[1.44 6.64 1.13 5.00 6.64 1.44] : Q906
[ 2.75 -4.09  0.43 -0.19  6.39  1.22] : Q917
[ 2.75 -4.09  0.43 -0.19  6.39  5.06] : Q931
[ 1.16  1.94  1.89 -2.52  8.09  1.00] : Q560
[0.05 1.43 4.99 4.99 0.05 4.99] : Q937
[1.16 1.94 1.89 0.67 8.09 1.00] : Q286
count Q906: [1.44] | 2
count Q937: [5.00] | 0

[-4.08 -5.28 -3.68  2.35  9.11  8.25  0.28] -> Q9
[-2.64 -6.01 -5.45  5.24  8.97  9.70 -0.92] -> Q931
[-2.50  2.94 -6.23 -0.16 -0.34 -2.64  7.91] -> Q511
[-2.49 -2.03 -6.24  4.56  4.56  6.96 -0.10] -> Q286
[-3.75 -3.57 -0.93 -1.11  4.98  4.48 -1.11] -> Q937
shift -1: [-6.24  4.56  4.56] | [-6.25  4.55  4.55]
shift +1: [-6.23] | [-6.22]
count Q286: [-6.23] | 0
shift -1: [-2.49] | [-2.50]
count Q937: [-3.57] | 1

[9.55 4.63 1.81 0.84 4.63 9.55 4.63] = Q931
[1.81 3.90 1.81 3.90 3.90 1.80 9.54] = Q392
[1.16 5.69 0.85 1.16 1.16 0.85 0.85] = Q286
shift -1: [4.63] | [4.62]
count Q931: [4.63] | 3
count Q931: [0.83] | 0
count Q392: [1.81] | 2
count Q286: [0.85] | 3
count Q931: [9.54] | 0

[ 7.78  1.41 -4.97  2.68  7.33  3.20  3.25 -0.07  0.84 -5.85  4.54  4.59
 -0.41 -1.76  0.86  0.66 -0.35  0.20 -7.36 -0.39 -3.50 -1.12 -2.97  1.51
 -5.16  2.68 -0.42 -6.24 -5.32 -2.59 -0.78  2.68 -4.37  4.95  4.38  2.12
  2.68] -> Q839
[-0.32 -3.49  1.81  5.08 -1.26 -3.26  0.35 -4.75  1.81  0.65  7.45 -0.21
 -3.49 -0.97 -2.61  6.88 -8.09  0.02 -4.43 -3.36 -2.24  4.93  1.81  6.54
 -0.07  6.08 -4.77 -6.44  1.81 -3.49  0.73 -2.99 -3.49  5.45  4.93  6.53
 -0.57] -> Q491
[ 8.69 -2.96  0.42  3.10 -5.70 -3.34 -4.57 -2.27 -4.20 -6.02  3.48 -2.09
  5.29 -0.98  4.10  4.86 -1.84 -2.06 -0.03  0.33  4.34 -1.91  0.14  8.77
 -9.19  4.06  1.07 -5.38 -5.78 -4.22  2.67  1.73 -2.90  7.20 -8.70  2.31
 -1.20] -> Q511
[ 7.46  0.92 -6.11  4.85 -1.81 -2.25 -2.51 -0.51 -2.04 -0.49  3.39  3.54
  4.60  0.22  2.17  0.86 -8.86 -0.96  0.18  1.83  0.68 -1.31 -3.77  7.50
 -5.23  7.74  2.16 -3.52 -2.00 -2.09  3.92  2.87  9.03  3.16 -3.87  5.73
  0.01] -> Q286
[-2.00 -8.52 -3.84  8.60  2.99 -0.47 -4.47  0.54 -4.82  5.61  6.27 -2.29
 -0.56  1.12 -2.14  4.01 -7.50 -1.90 -7.77 -2.55 -2.19  4.94 -2.14  1.72
 -1.40  4.97 -4.75 -7.11  0.83 -1.14  2.86 -4.06  4.83  3.40  3.44  6.77
 -8.63] -> Q9
count Q839: [2.68] | 4
count Q491: [-3.49] | 4
count Q491: [4.93] | 2

